(in the rows, 128 means zero)
One turn moves every row onto another: examples first, then more rows asked:
J_842: [132 108 138 116 145 106  95 132 107 139  73  92 137 126 123 104 133 118
 134 152 107 120 142 127 131 128  71  80 103 127]
J_579: [140 129 131 111 117 112 108 124 139 126 102 118  99 124 172 126 154  98
 174 188 115 109 150 123 105 135 132  75 126 120]
J_628: [106  98 114 106 131 147 107 113 139 130 131 103 122 134 135 140 174 146
 123 148  77 159 140 117 124 153 104  93 102 125]
J_608: [116 124 152 109 145 112 140 144 168 111 102 141 154 120 148 131 114 113
  98 135 134 121 123 146 102 156 122 115  91  92]
J_201: [163 107 112 112 119  88 106 104  93 126 109 105  86 145 129 129 145 122
 140 168  96 150 131  89 143 123 113 115 116 166]
J_83: [ 91  76 150 118 144 111 109 157 122 105 150  88 123 146 165 128 127 121
 141 140 122 134 151 146 153 133 115 116  98 123]
J_381: [102  86 147 120 125 109 102 128 148 126  78 130 122 104 136 123 149 149
 136 152 136 173 140  97 129 126 142 141 127 149]
J_841: [141 117 155 130  93 113 130 130 134 135 113 106 127 131 135 163 126  73
 140 136 167 146 138  98 131 136 120 114  96 161]
J_599: [157 136 135 105 139 107 134 130 137 134 137 110  98 126 122 138 114 102
 109 176  88 123 141 103 171 109 123 104  97 103]
J_133: [134 102 137 120 127 116  82 112 133 102 105 128 119 128 158 107 130 126
 133 160 112 127  93 142 103 146 176 113  61 131]
J_270: [110 136 161  94 115  97 142 114 110 113 144 114  95 141 148 120 114 109
  85 154 124 142 127  85 144 135  87 111  97 146]
J_499: [120  89 167 104 160 121 108 120  88 147 146 125 112 104 145 145 128  96
 124 148 138 156 113 106 127 153 120 112 119 150]
J_22: [148 103 158  98 112 101 122 110 138 124  83 134 133 159 150 120 142 111
 148  94 121 137 102 118 159 143 109 116 105 122]
J_814: [166 114 144 112 114 103 142 116 163 119 129 144 108 128 130 164 126 112
 104 153 126 178 119 119 104 126 154 146 107 118]
J_805: [101 127 156 110 138  91 100  97 145 100  85 110  90 119 123 155 114 120
 150 144 136 137 125 106 143 123 136  75 114 154]
J_663: [119 107 138  95 126 113 104 124 101 106 102 100 140 101 111 128 152 158
  94 168 113 133 123 155 111 100 137 111  95 111]
J_999: [163 139 160 111 137  67 120 113 134 113 121 145 151 139 156 138  92 109
 138 164 157 139 112 140 125 115 132  95 126 139]
J_715: [117 130  82  91 136 111 100 156 125 147 140 120 111 127 174 156 110 140
 113 158 136 141 127 120 101 136 116 102 108 114]
J_872: [125 120  99  64 110  94 101 137 146  95 115 131 121 135 161 118 153 107
 110 176 136 111 117 121  98 113 107 110  84 109]
J_414: [181 123 143 135 124  91 134 123 120 124 140  86 133 121 119 131 131 105
 117 129 113  99 129 152 110 136 142  84  89 133]
J_3: [126 107 183  83 109  83 124  73 129  84 116 131 133 151 155 137 140  97
 112 161 102 138 143 127 138 133  99  93 115 142]
J_98: [118 118 133 130 155 110 111 122 117  84  98 114 140 125 174 133 129 145
 132 180 123 150 156 116 119 125 131  97 157  92]
J_420: [140 126 104  88 108 100 144 113 167 104 117 117 116 108 127 157 121 108
 113 110  99 112 114 124 103 138  93 103 112 123]
J_508: [132  80 147  97 127  90 109 154 110  92  89 117 104 145 156 161 161 126
 146 146 129 133 121 153 121 105 132 101 114 168]
J_662: [170 127 154 110 132 118 119 170 148 133 135 116 134 122 193 144 111 129
 104 136 109 136 128  92 141 142 125  91 108 145]
J_241: [148 139 111 111 128 131 117 102 134 100 160 123 148 148 158 157 163 140
 132 194 118 135 151 114 132 121 131 111  93 124]
J_14: [130 129 134 123 134  82 166 146 133 119 126 101 137 121 128 137 149 136
 127 131 126 127 150  88 158 136 106 111 150 149]
J_370: [133 118 144 103 129 102 116 143 104  71 114  94  96 148 143 116 109 117
 107 115 130 164 137 123  95 148 110  85 120 134]
J_43: [135 113 137  83  94 104 141 123 148 119  71 127 119 120 134  76 131 124
 125 145 119 111 151 127 148 128 134  95  99 142]
J_15: [128  86 158 114 130  80  91 143 102 128 102 133 111 134 172 109 125 110
 101 199 111 157 128 108 144 138 124 113 111 128]
J_88: [135 112 136 146 154  75 106 140 126 112 150 101  99 114 144 137 148 117
  98 141 129 136 109  89  88 142 127 144  95 138]
J_943: [118 137 132 121 112 120 124  95 115 131 129 102 157  96 139 150 100 125
 104 145 119 124 159 105 130 165 149 121 105 112]
J_779: [139 127 111 135 163 106 126 144 130 107 129 111 119 108 130 141 114 137
 112 213  92 136 137 119  98 140 134 114 109 132]
J_227: [151  93 117 131 128 123 125 119 142  90 114 124 163 168 130 133 150 117
 141 155 111 123 151 119 140  94 138  85 118 159]
J_307: [129 117 159 127 123 105 107 122 123 112 147 115 121 146 141 114 137 100
 105 143  75  94 164 150 139 118 122 120 128 157]
J_482: [137 138 150  97 118 116 126 140 159 120 104 113 136 124 135 100 135 122
 138 140 171 128 112  93 111 118 167 108  88 140]
J_989: [121 115 140 148 128  99 128 119 115 106 143  88 120 124 110 100 180 146
 112 158 126 126 136 121 137 119 112 126  84 154]
J_601: [161 150 149  93  89 104 117  94 143  99 120 108 133 109 177 159 123 154
 144 164 112 110 125 102 110 118 146 116 120 138]
J_694: [138  95 144 108 111 108 113 134 145  93  90 119 138 140 164 115 129 127
 138 156 124 156  86 120  90 139  74 137 102 122]
J_240: [121 153 156 117 151 106 118 117 120 141 126 108 128 109 144 148 135 157
 148 150 137 162  96 136 124 174 139 122  99 119]
J_25: [102  88 127 111 113  76 110  85 145  89 122 112 113 123 135 116 131 129
 164 169  92 125 117 147 128 131 114 124 126 109]
J_44: [153  98 117 117 107 114 136 149 106 134 147 124 175 126 158 125 163 130
  97 151 111 136 132 145 110 149 137 126 104 130]
J_682: [139 100 124  87 126  80 122 129 151 117 102 108 116 101 182 143 123 162
 148 144 153 157 124  93 100 152 139 102  97 115]
J_21: [153 111 143  87 117 106 122 114 141 141 141 124 131 154 148 173 119 124
 153 123  91 124 123 149 137 156 121 119  76 166]
J_730: [128 110 128  89 121  82 120  97 146 164 113 148 132 113 157 151 152 120
 108 182 113  98 151 117 130 126 131 137  89 133]
J_374: [100 140 170  85 145 120 124 118 119 113 124 110 141 174 156 132 116 140
 162 142 145 144 107 133 133 127 106  96 105 138]
J_609: [135 132 106 109  82  82 115 120 160  97  82 116 155 139 133 150 142 135
 108 156 111 129 142 151 113 114 131  80 107 123]
J_39: [129  98 150 101 143  84 120 117 141 107 152 117 149 137 148 138 102 164
  87 111 109 159 125 127 140 135 112 138 103 144]

J_601 goes to J_663
J_381 goes to J_420
J_662 goes to J_508
Where do these go?
J_370 goes to J_999
J_715 goes to J_227
J_241 goes to J_989
J_44 goes to J_201
J_682 goes to J_609

One turn moves every row onto another: examples first, then more rows asked:
J_451: [132 135 104 121 110 122  96 140 114 146 122  95 112  82 132 127 158  63
 107  95 126 113 134 131 112 117 203 103 176]
J_296: [ 95 128  75 116 135 114  91 112 141 140 123 110 133 137 162 108 162  71
 118 128  88  77 111 114 109  75 152  92 107]
J_252: [122  81 113 114 110 141 102 115 151 137 155 149 168 113 154 100 102 100
 140 127 141 115 133 115 116 101 156  78 122]
J_441: [130 118 103 101  92 147  67 107 120 125 147 129 157 105 153 104 133 110
 147 135 149 136 158 139 153 105 141  96 160]
J_686: [139 155 133  88 130 140 139 119 134 143 135 106 151  62 145 102 158 109
 143 103 109 103 151 132 137  99 165  97 112]
J_139: [125  92  99 129 107 148  90 123 142 162 155 119 135  98 158 124 123 107
 122 158 123 112 140  92  74  82 120 110 129]
J_541: [151 160  74 104 104 146 100 115 121 154 108  96 129  86 134 142 133  92
 125 129 140  80 177 115 157  94 133  89 101]
J_504: [139 115  56 124 111 109 121 100 145 136 129 105 137 130 149  72  87  80
 126 131 132 120 171 112 124  94 177 122 118]
J_550: [143 115 116 148  88 108  94  71 161 140 121  88 108  96 164 114 144  69
 140 128 122 129 157 130 170  98 178 109 107]
J_800: [158 110  97  96 125 148  88 106 114 139 136 124 146  90 121 104 158  64
 109 126 124 118 135 133 149  86 206 151 122]
J_237: [128 125 128 113 133 121  98 174 135 171 101  98 140 104 153  85 130  83
 126 132  58 119 163 125 131  94 162 107 134]
J_511: [143 122  89 131 112 119  70 129 159 157 106 116  65 124 136 122 138  73
 127 120  95 102 123 100 128 100 156 113 150]
J_876: [174 124 129 103 104 121  99 125 130 152  77 108 117  56 144 111 130 130
 125 133 101 119 142 136 149  99 167 116 147]
J_134: [119 140  87 133  78 135  92  96 152 162 133  62 137  78 191 104 150  79
 114 134  93 107 162 122 118  80 177 138 128]
J_119: [102 105 135  91 114 121  61  95 139 133 122 112 121 116 118 128 166  62
 155 153 114  79 142 122 145  77 170 100 127]
J_806: [ 90 139  90  99 107 125 115 103 144 166 111 107 157  96 162 151 161  78
 139 111 129 108 116 108 157  76 174 136 148]
J_820: [115  96 156 125  89 114  59 133 123 135 135 109 131  95 170 126 153  83
 135 133 135 142 146 125 146  84 150 117 148]
J_946: [131 132 108 106 140 157 107  65 146 132 116 103 150 118 142 117 143 101
 111 143 136  96  83 112 136 100 176 108 129]
J_52: [123 122 107 118 113 124  95  93 122 120 145  54 105 110 158  72 133  89
 127 134 163 106 160 135 136 112 164  93 117]
J_655: [114 149 126 134 154 128 136 111 125 141 105  97 113 102 144 120 111 106
 144 147  87 104 140 116 124  99 132  94 153]
J_265: [108 130 117 135  92 134  83 123 143 174 136 121 133 101 182 150 127  78
 136 120 107 157 141  93 114  85 138 121 139]
J_123: [117 164 104 123 132 177  91 130 159 154 113 104 145 107 165 131  96  55
 122 116 109  91 172 122 164  96 164 111 125]
J_486: [137 154 106 123 128 115  98 121 132 113 108  99 130  86 132 137 118  82
 102 169 147  73 169 115 115  55 147 131 147]
J_933: [138 126 124 105 167 119 116 111 165 156 120 129 125  87 136  78 136  98
 147 164 113 116 133 135 133  54 148 119 110]
J_49: [122 151 131  91 122 120 102 146 168 165 120 112 130  93 145 100  92  61
 125 116 160  90 139 103 145  72 181 103 102]
J_645: [120 150  91  89 112 136  66 101 150 127 121 119 113 107 118 107 116  61
 122 150 121 102 129 129 115 137 152  80 153]
J_844: [138  91 118 146 114 147 113  98 162 149 115  69 121 114 171 119 104 100
 117 126 117  90 161  94  96  92 189 128 130]
J_303: [137  99  94 111 130 117 109 147 141 119 115 139 138  97 140 129 115  50
  83 109 113 111 134 112 102 129 166 107 112]
J_161: [132 108 121 127  97 111  88 147 159 144  97  90 141  67 153 114 117  72
  95 160 129  69 130 129 165  75 162  98 124]
J_316: [143 100  92  99 137 160  98 140 139 157 120  96 127  87 154 141 151  91
  91 125 139 107 127  97 128 106 143 167 136]

J_52 goes to J_550
J_486 goes to J_49
J_316 goes to J_303
Where do these go?
J_800 goes to J_451
J_139 goes to J_252
J_655 goes to J_933

One turn moves every row onto another: examples first, then more rows asked:
J_80: [107 161 135 103 117  85 125 143 133 129 138 133 179 122 124 169 140 148
 148 131  94 102 130 134 145 116 120 118 123 108 137 116 124]
J_538: [123 156 125  96 135  86 116 110 142 119 154 124 151 125 141 183 156 137
 116 124 132 107 134 141 123 145 116 128 123  83 142 129 137]
J_347: [120 145 120 128 138 156 124 131 138 149 142 103 125 112 119 146 131 153
 126 106 122 153 124 134 135 160 143 129 178  77 132 114 147]
J_77: [129  94 134  96 154 100 149 113 121 108 132 114 155 123 119 144 117  99
 142 111 140 128 118 159 119 111 102 131 121 117  96 159  95]
J_639: [140  92 149  97 141 101 132 109 124  96 130 113 168 136 101 124 109 121
 132 104 154 125 112 152 104 114 107 135 123 130 125 159  97]
J_272: [128 108 155 157 151 152 171 103 125 156  95 125 160 113 133 141 144 130
 112 138 121  89 142 119 128 105 130 126 107 131 140  95 128]
J_355: [137 148 130  91 111 144 136 120 132 133 119 105 125 112 126 126 149 107
  76 135 118 154 142 147 140 169 141 123 165 120 112 110 128]
J_428: [139 127 123 111 133 168 150 107 135 133 121  97 109 100 116 124 131 115
  73 135 148 140 151 135 125 161 149 138 145 117 113 107 119]
J_821: [115 154 135 141 106 154 120 147 140 141 129 119 152 123 101 120 119 171
 143 108 104 149 113 128 139 140 149 122 173 113 148 102 136]
J_632: [120 125 119 149 152 176 147 130 140 155 131  98 119  94 111 141 116 147
 131 117 126 140 134 130 135 134 159 133 155  95 116  99 130]
J_489: [119 113 138 114 127  97 136 108 137  89 132 143 155 144 124 127 113 112
 147 106 151 134  97 155 103 108 102 126 111 139 120 155  91]
J_444: [127 141 146  88 140  65 106 131 131 128 127 113 167 121 135 164 156 126
 114 126 117 124 150 147 136 138 107 109 132 102 122 127 134]
J_954: [115 142 143 133 107 141 131 138 135 123  94 129 129 109 116  83 118 123
  95 135 132 159 142 123 134 152 132 106 143 160 108  99 106]
J_155: [126  91  98 124 142 109 125 119 110 148 153 120  97 153 149 111 128 145
 147 130 117 155 113 151 110 114 109 117 120 150 147 133 141]
J_551: [129 123 141 149 147 142 109 120 145 133 109 107 112 114 128 103 121 142
 100 106 164 171 141 131 113 163 134 114 155 114 119 112 134]
J_404: [136  96  93  90 120 124 139 116  94 140 162 114 111 148 115 103 121 142
 115 143 122 127 122 134 111 130 110 136 114 161 162 137 130]
J_677: [130 143 147 131 119 135  95 130 140 131 121 111 139 128 114 105 129 159
 107 102 139 170 125 131 123 170 134 115 177 108 146 117 146]
J_36: [143  84 106 112 132 122 127 115 110 150 155 108 113 158 126 108 126 153
 136 133 116 139 112 157 108 105 127 131 120 158 167 127 141]
J_310: [133 149 157  89 113  70  98 124 136 112 128 122 181 138 114 143 148 148
 107 125 128 111 138 138 126 137 118 118 126 123 158 126 130]
J_200: [120  96  95  92 128 115 144 137  85 151 152 112 119 136 118 104 117 135
 133 145 100 132 129 130 129 124  99 123 118 163 136 135 126]
J_633: [116 169 133 117  82 138 129 134 143 121 113 140 134 125 132 105 141 120
 104 135 108 161 122 139 141 155 138 109 157 148 124 101 117]
J_425: [123 111 152 164 161 129 154  98 127 149  91 133 140 112 159 136 148 116
 102 130 141 112 147 115 120 127 103 109 106 122 123 106 134]
J_447: [133 148 135  89 121 100 128 118 141 128 148 114 173 129 116 183 152 146
 123 134 109  92 131 151 133 114 142 138 123 101 158 116 133]
J_569: [122 108 164 149 147 132 149 110 111 146  90 127 167 114 118 112 129 141
  96 127 143  98 152  91 119 136 101 118 112 132 143 111 127]
J_496: [122 118 140 156 153 152 162  90 123 142 114 132 143 115 133 138 137 139
  98 126 157  87 140  95 109 138 111 134 104 108 154 113 134]
J_321: [ 98 127 140 171 145 140 161 116 120 146 102 151 154 111 139 130 128 141
 127 128 131  96 135  88 125 127  99 117 103 125 139 107 124]
J_202: [131 102 132 101 130 121 160 109 129 102 143 123 167 133 101 146 111 118
 149 114 132 109 100 157 113  91 126 149 113 129 129 147  90]
J_158: [121 167 113 111  92 169 156 120 143 133 137 126 127 117 124 142 143 118
 107 139 102 137 116 147 140 146 159 138 155 120 134  97 122]
J_401: [111 168 141 113 105  73 106 124 153 109 136 150 165 141 141 155 151 145
 133 128 120 119 120 142 123 125 118 113 117 120 155 120 125]
J_651: [110 108 137 116 135 103 149 130 125 105 134 132 170 129 106 134 102 121
 169 108 124 124 101 143 119  98 105 129 120 132 110 150  88]
J_533: [117 137 141 163 112 160 124 136 151 133 111 125 139 120 100  97 107 167
 133 114 129 148 119 124 126 125 161 121 149 144 147  93 120]
J_962: [133  78 108 110 147 114 132 130  97 163 146 102 116 144 131 112 124 143
 146 134  99 147 124 152 125 103 115 120 126 152 139 128 140]
J_986: [126 120 159 167 134 138 151  93 139 134  90 147 151 131 148 118 145 133
 103 131 144 104 132 115 107 116 119 119 100 144 158  99 127]
J_838: [122 107 117 109 150 115 153 102 132 103 154 127 147 131 118 155 113 115
 152 104 150 117 100 151 105 113 108 144 115 104 119 159  99]
J_318: [115 109  80 104 127 120 144 121  98 142 166 128  97 144 138 111 121 134
 134 142 116 137 118 130 116 132  95 126 112 154 144 139 128]
J_175: [105 159 106 144 105 178 165 125 148 130 129 137 115 107 122 127 119 128
 122 139 119 131 119 127 136 133 158 133 133 134 125  91 106]

J_200 goes to J_155
J_401 goes to J_310
J_158 goes to J_821
Where do these go?
J_202 goes to J_651
J_321 goes to J_986
J_551 goes to J_428

